The rows below fall into families. The same turns and mirrors carry the whole set onto itself and the rows of a family onto each other. For each named row, which other rows are in its family? Write them in the order they are listed.
These 33 rows form 11 families of 3 rows each.
z2: [ 10   1 -21 -11 -17  -1  -9  11  50   7]
z919: [-43  -2 -22  -6   3 -40 -19  23  24   8]
z128: [-23  12 -30   3  -2  -8 -19  -6  18   7]
z495: [-27   8  11 -18 -20   2 -23   8  26  16]
z479: [-31  10 -19   4 -23   6 -16  53  34  19]
z197: [-11 -17 -13 -20  -4 -42 -23  38   9  38]
z163: [-11 -23  -7 -14 -33   5 -27  22  42  38]
z538: [-33 -13  -2  -8 -15 -23 -33  52  37  17]
z608: [ -9   5 -10   4 -26  19 -34  15  29  16]
z308: [-18 -29 -31 -15   2 -30 -16  46  35  31]
z230: [-26   9 -35  -7  -9   8 -11  12   9   5]
z833: [ -9   2 -41   6  15 -13 -22  34  19   6]
z25: [-15  16 -24  -9  14  -5 -12   7  13   6]
z478: [-24  15 -30   9 -16  12 -14  46  29  17]
z498: [-45  -4 -28 -16  -3 -22 -11  39  15   7]
z506: [  2  -1 -39  -8   7 -27 -35  25  18  43]
z126: [  7 -11 -45  -3   0   6 -15  13  25  28]
z877: [ -4 -10 -28  -5   8 -39  -9  40  30  41]
z364: [-38  -1  -4 -21   7 -34 -16  34  26  10]
z222: [-30  11 -29   6 -11  -1 -13  56  31  17]
z124: [  0   2 -35  -8   4 -41  -4  37  22  20]
z343: [ -6 -11  -4 -20 -23 -20 -12  31  58  10]
z735: [-41   0   2  -7 -29 -14 -28   6  32  15]
z595: [-43  -2  -6 -17 -33   3 -20  23  21  14]
z304: [  2  -6 -30 -16   1 -29  -4  32  49   3]
z229: [-13 -12 -12 -17 -15 -31 -44  34  30  50]
z312: [ 13  13 -20  -3 -25   1 -12   5  23  25]
z864: [ 15   4 -27   3  -9  -1 -12   8  27  42]
z87: [ -3 -11   3 -18 -30 -10 -30  14  13  41]
z797: [  4   0 -19  -8 -19  -3 -43  10  24  49]
z185: [ -8 -12   4 -10 -31 -17 -20  28  41  49]
z890: [-14  -7   6 -18 -36 -30 -16  36  37  31]
z414: [ 10  -2 -30  -9   0 -13 -20  11   0  33]

Which other rows belong to the same family as z230? z498, z595
Which other rows belong to the same family as z304? z2, z343
Which other rows belong to the same family as z538? z608, z833
Which other rows belong to the same family as z479? z478, z222
Which other rows belong to the same family as z364? z495, z25
Which other rows belong to the same family as z877? z864, z185
Which other rows belong to the same family as z163? z308, z126
Which other rows belong to the same family as z919? z128, z735
Which other rows belong to the same family as z890? z124, z312

The rows below fall into families. The same turns and mirrors carry the whole set onto itself and the rows of a family onto each other. For each named row, which other rows are in its family? Write them in the order they are listed.
These 30 rows form 5 families of 6 rows each.
z957: [-12   5 -11   2   9  -6 -26   4  34  -8  -4   9  12  12 -23  41]
z36: [  9  10  11  -3 -46   4   4 -14  12  -8  -4  15   2  12  -5 -11]
z172: [ -7   4 -10  -7  -1 -18 -43  21   9  -6   5  25 -13  20  -3  30]
z656: [ -3  23  24  10 -27  23  -3   1 -11 -16 -13  -5  14   7 -12 -14]
z223: [-16  -3  -7  19  19   2 -29  18  20 -17   4   4   9   5  -7  39]
z508: [  5  11  -3  -3 -17  26  -1  -4  -5   1  17   2  20 -11   2 -27]
z900: [ -2  -3 -13  -3  21   8 -45   4  -1  -6  -7  -2   1  -3 -22  27]
z189: [  0  -3  -2  26   1   2 -37  11  18 -14  -2  10   6  14 -23  43]
z365: [  8  12   1  -2 -33  29  -5 -12  -1  12  17  13  -6   1 -19 -25]
z160: [ -9 -10 -17   5   6  -5 -34  39  13   6   1  18 -14   6 -10  29]
z455: [ -5  -4 -13  -2  24  -6 -43  10   7  -2  -6  14   1  -8  -5  27]
z924: [  9  20   5   0 -27  30 -14  10 -19   1   7   1  -2   5 -12 -30]
z504: [ -8  -4  -5  27  13  -2 -41  17  21  -1   7  23   7   2 -16  34]
z641: [  1  16   9   6 -26  31   2  -8  -9   0  25  21   4  -3  -9 -20]
z695: [ 18  20  11  13 -45  13  -9   6  -2 -15   5  12   2  16  -2 -15]
z601: [  8  17  22  -2 -39   8   2   3   5   1  10  28   1  17   4 -19]
z391: [  1  -6 -24  11   5  -5 -31  27  22  -9  16  13  -9  10   3  32]
z719: [ -1  19  18 -12 -18  25  -4   1  -9  11  14  18   2   4  -7 -28]
z764: [-12  11 -10  -5  25   2 -50   7   1   4  15  21  -4   7 -14  20]
z291: [  9 -12 -21   2  -5   0 -43  28   6  -3   5   8 -19  14 -16  31]
z657: [-12  19  35   2 -23  17   6  -1   0  -3  -3  18  14  10  -6 -16]
z89: [  4  17  11  -5 -38   8  10 -11  -6 -14   4  19   2   3   7 -11]
z614: [-25   8   7  13  11  -2 -38  20  14  -5   1  20   4  18 -22  35]
z407: [-17   3 -25 -17  20   9 -32  10  18   8   5   5   0   3 -28  24]
z321: [-10   9  13  17 -26  24  14   8   4  -5   6   4  26   0  -8 -11]
z806: [  1  -1 -27  -2  -1  -6 -30  16  30   5  15  18  -6  14 -19  29]
z750: [-18  13  16   0 -30  26  17   9 -10  -6   3  12   3   3 -11 -13]
z747: [  8   5  -3  -2 -44  12  11  15   3  -4  10   7   8   4  10 -14]
z673: [-19  12  19   0 -28  27   9  -6   0  -2  -9   3   8   5 -25 -13]
z507: [-10  -4 -24  -1  27   9 -36  20   7  -2  11   0  -4  -3  -5  22]

Which other rows belong to the same family as z957? z656, z924, z695, z407, z806
Which other rows belong to the same family as z189? z36, z900, z365, z291, z673
Which other rows belong to the same family as z641? z160, z455, z504, z89, z750
Which other rows belong to the same family as z223? z601, z391, z719, z657, z507

The rows below fall into families. The same turns and mirrors carry the whole set onto itself and the rows of a family onto each other. For each named row, which other rows are in its family? Write them in the order they are listed.
These 30 rows form 5 families of 6 rows each.
z8: [ -9  20   5  26   5 -15  10  -4  44  19 -21 -33  -9 -16   4 -10  -5 -27
  21  14  23 -29  24  14 -10   3 -16  -7 -42 -19  -8 -11  10 -21  32  12]
z257: [ -8  13 -14 -13  38  10 -18 -18  22 -11 -25   3  15  18 -14 -21  21   9
  15  -1  17 -19 -35  26  22 -22   4 -12 -13  17  -8  26 -13 -36   5   8]
z667: [-39  18 -25 -12  35  12   9   7  15   6 -33  -6 -10  17 -29 -45  -8  16
  27 -14  34 -22  -1  17  15 -31  -7 -12 -22   8  -4  18  10 -10  23 -10]
z804: [ -9  -5   8   5  42  -2 -22  -9  26  -7 -25   0  27  21  -6 -28  18  19
  15  -9  15 -10 -38  26  29 -16   4 -10 -12   9 -10  28  -9 -28  10   3]
z422: [  6   2  23  15  13  -6  14   2   4  -6 -20 -29 -25   1  29 -10  14  -9
  21   5  21 -16  -3  -3  43  -7 -38 -25 -41  -7 -10  -4  14 -25  40   9]
z618: [ -3   4  34  25  27 -10  15   5   6   1 -14 -26 -17  -6  19  -7   1  -6
  28   4  22 -17   1   1  41  -4 -42 -18 -47  -1   8   6  26 -36  34  11]
z875: [ -7   2  37  18  13 -22   5   6   2   1 -18 -35 -17  -8  24 -19   4 -15
  24   8  20 -15  -6   2  35   2 -34 -15 -55   1 -10   0  13 -24  32   4]
z697: [ -4   8  -4  39  -6  -6  13  -7  45  16 -18 -27  -4 -20  17 -11   4 -16
  20  11  30 -36  19  -4  -1   6 -21   3 -32 -21   3 -10   1 -19  24   9]
z702: [-28  13 -32 -24  34  15   7  -7  17   3 -35   0  -8   1 -29 -34  -3  22
  21  -5  19 -38 -11  21  21 -23   7 -11  -9  14   2  26  18 -10  13  -7]
z207: [  1 -18  21  23 -14 -14 -13 -11   2  19 -39 -32  10 -15  10 -17 -14 -12
  15   3   1 -21  10  17  11  17 -13  12 -30 -16   7  17  14 -31  49  -2]
z765: [  9 -12  15  11 -12 -11  -7 -16  -7  17 -42 -26  12 -11  23 -10  -9   2
  14  10   1 -28  22  16  23   4 -16  15 -19  -7  10  15   9 -31  54   8]
z357: [-13   6  -5 -22  18  -1  18  -7  25  -4 -32  23  -2  -7   0 -35  14  17
   9 -10  -1 -12 -23  11   1 -31   6  -5   4  15  11  32 -12 -22  12 -17]
z777: [  1   9  -7  41 -10 -11   0  -6  46   2 -23 -29  -1 -13  13  -2   2 -15
  18  13  30 -26  20   9  13   4 -22  -7 -41 -20  -9 -11   8 -12  30  11]
z12: [-34  22 -31 -21  32  11   6   1  11   2 -22  -5 -13   4 -23 -39  -7  23
  19  -4  29 -27 -22  26  20 -23  -8 -23 -18  13   6  25  14 -10  17  -5]
z827: [  3 -22  20  23 -20  -9 -12 -26   5  11 -31 -36  10 -14  16 -17  -9   1
  31  10  12 -25  15  14  24  13 -12  16 -32  -6  10   8   4 -33  44  12]
z70: [  5  -3  25  27   8 -18  13   7   5  -9 -16 -26 -15 -13  35 -15   1   0
  27   7  18 -11  14   1  33   7 -26 -23 -48 -10   4   0   3 -25  36  16]
z413: [-14  -7 -10  -6  18 -11  18  -1  32   7 -26  27   1 -14  -7 -26  -2  17
  17  -8  -2  -8  -7  12 -14 -25  22  -2  -5  16  14  30  -6 -21  15 -14]
z662: [ 12 -21   8  24 -20 -14  -5  -8  10  20 -31 -33   1 -19  14 -26 -15   4
  19  17  11 -29  25  18  26   9 -20  11 -34  -5   7   8  10 -25  40   8]
z878: [-38  11 -24 -14  30  11  -4   2  31   2 -15  -2 -14   2 -33 -43 -14  20
  24  -3  26 -33  -9  19  28 -29  -1 -18 -26  14  -7  13  14 -10  16   0]
z647: [  9 -17  27  15 -19 -11 -12 -20  12  20 -32 -28  10  -6   7  -8 -12  -9
  14   2  13 -23  16  16  19  -3 -18  21 -36   2  16  25  14 -35  51   8]
z675: [-26   4  -8  -2   4  -4  17   2  27  12 -29  17  -3   8  -3 -27   5   7
   6  -8  -2   0  -8   6 -16 -34  10   6   0  19   6  35  -9 -28  12 -14]
z908: [ -8   3   6  -6  49   0 -13 -24  13  -3 -27 -10  13  30 -13 -16  12  23
  14 -17  17 -13 -34  29  15 -22  -6  -4  -6   9 -11  23  -7 -29   9   8]
z354: [ -2  21 -16  20  -6  -1  14 -11  47  19 -34 -17   0 -14   7  -6   2 -19
  20  20  25 -32  24   6   2   0 -28  -1 -39 -18  -8 -13   9 -25  33  13]
z278: [-16   2   0  12  44   1 -18 -15  12   0 -35  -5  18  31 -12 -29  16  14
  28  -3  11  -6 -27  31  22 -23  -2  -6  -7  18 -17  27  -3 -48   8   2]
z175: [-19  10 -17  -7  13  -1  21 -17  29   8 -24  20  -2 -10   2 -33  12  13
   5  -6   4  -8 -16  14 -15 -24   9  -5   2  18   4  38  -1 -17   6 -18]
z733: [ -2  24   2  32   4  -4  10 -14  49  13 -22 -13   3 -19   6 -14  -2 -24
  21  -3  34 -30  27   1  -4  -6 -28   2 -41 -22  -1  -5  15 -19  38   5]
z836: [-12   2  -5 -13  33  -1 -15 -29  21  -8 -32  -7  22  20  -9 -32  19  18
  17   0  18 -11 -35  40  19 -17  -3 -11 -10  17  -7  33  -7 -35  11   0]
z375: [-19   6  -7 -13  18 -10  17 -18  19  11 -30  26   1  -6  -5 -20  -2  19
  11 -11   1  -8 -14   9 -16 -27   2  13  -9  24   3  27 -12 -26   5 -11]
z676: [-37  14 -25 -17  27  17   8  -9  22   7 -26   0 -20   8 -36 -36 -13  23
  17 -16  24 -26 -20  10  16 -23 -15 -10 -21   3  -5  13  12 -15  10  -7]
z193: [ -3  -3  23  25  12 -13  13   9   3  -3 -17 -38 -24 -13  22  -5   6   1
  33   5  34 -20   0  -1  35   3 -30 -19 -49  -2   9  -8   9 -22  38   7]

Which other rows belong to the same family as z804? z422, z765, z413, z878, z354
Which other rows belong to the same family as z12? z697, z827, z175, z836, z193
Which other rows belong to the same family as z908? z8, z875, z207, z375, z676
Which other rows belong to the same family as z357? z257, z702, z777, z70, z662

The rows below fall into families. The same turns and mirrors carry the whole set onto itself and the rows of a family onto each other. For each named row, which other rows are in its family? Write them in the order they are listed.
These 28 rows form 7 families of 4 rows each.
z276: [-22  -5  17   7 -21  -1  -8   6  -5]
z694: [-20   8  20   3  10  20  -1  29 -12]
z539: [  4  -4  12 -15  -9  -2  -1  24 -13]
z324: [-12  15 -14 -21 -19 -23   0  -7  -7]
z243: [ -6  13   5 -20 -16  23 -12   4   3]
z989: [-20  15 -16   8  21 -12  24 -16   0]
z631: [ -1   7 -13 -28  -9 -13  -7  15 -23]
z648: [-30  13  24   6 -11  10   2  12   6]
z326: [ 10  33   4  -1 -11 -11 -14  -6  -5]
z505: [  3  41 -10   6   8 -11  -3 -16  -5]
z101: [-40  21   8  17   9   8  15  -2   8]
z522: [-21  23  -9  -8  -6  15   2 -21  15]
z851: [-16  22 -22  -6  25  26   7 -11  -3]
z896: [-41  28 -10   3  23 -13  10   0 -29]
z102: [ 18  30   1  -4   5  -2 -15  10 -19]
z477: [-26   1 -12  18  31   7   8   2 -21]
z933: [-14   8   8  -3 -20 -16   8  -9  11]
z436: [ -1   2 -10  -5  32   3  14  17 -24]
z248: [ 11  35 -13   4  24  -2  -5  -2 -20]
z286: [-28  17  17 -13 -14 -11 -10  19 -26]
z277: [ -4  12 -30 -20  17 -10   3   9 -29]
z192: [-43  27   4  -1  -9 -21   3  -7 -13]
z977: [-16  20 -31 -14   8 -20  11 -13 -12]
z105: [-36   5  -3  21  -1  -5   8 -17   2]
z170: [-28  15   5  13  29  19  13  15 -11]
z120: [-13 -10   7   5   9  11  -7  25 -27]
z147: [-25  17   2 -10  17  -5  -3  25 -41]
z582: [ -1  12  -9 -17  15  32  -7  13 -13]

Which other rows belong to the same family as z851? z243, z522, z582
Which other rows belong to the same family as z324? z631, z277, z977
Which other rows belong to the same family as z539? z989, z933, z436
Which other rows belong to the same family as z648? z694, z101, z170

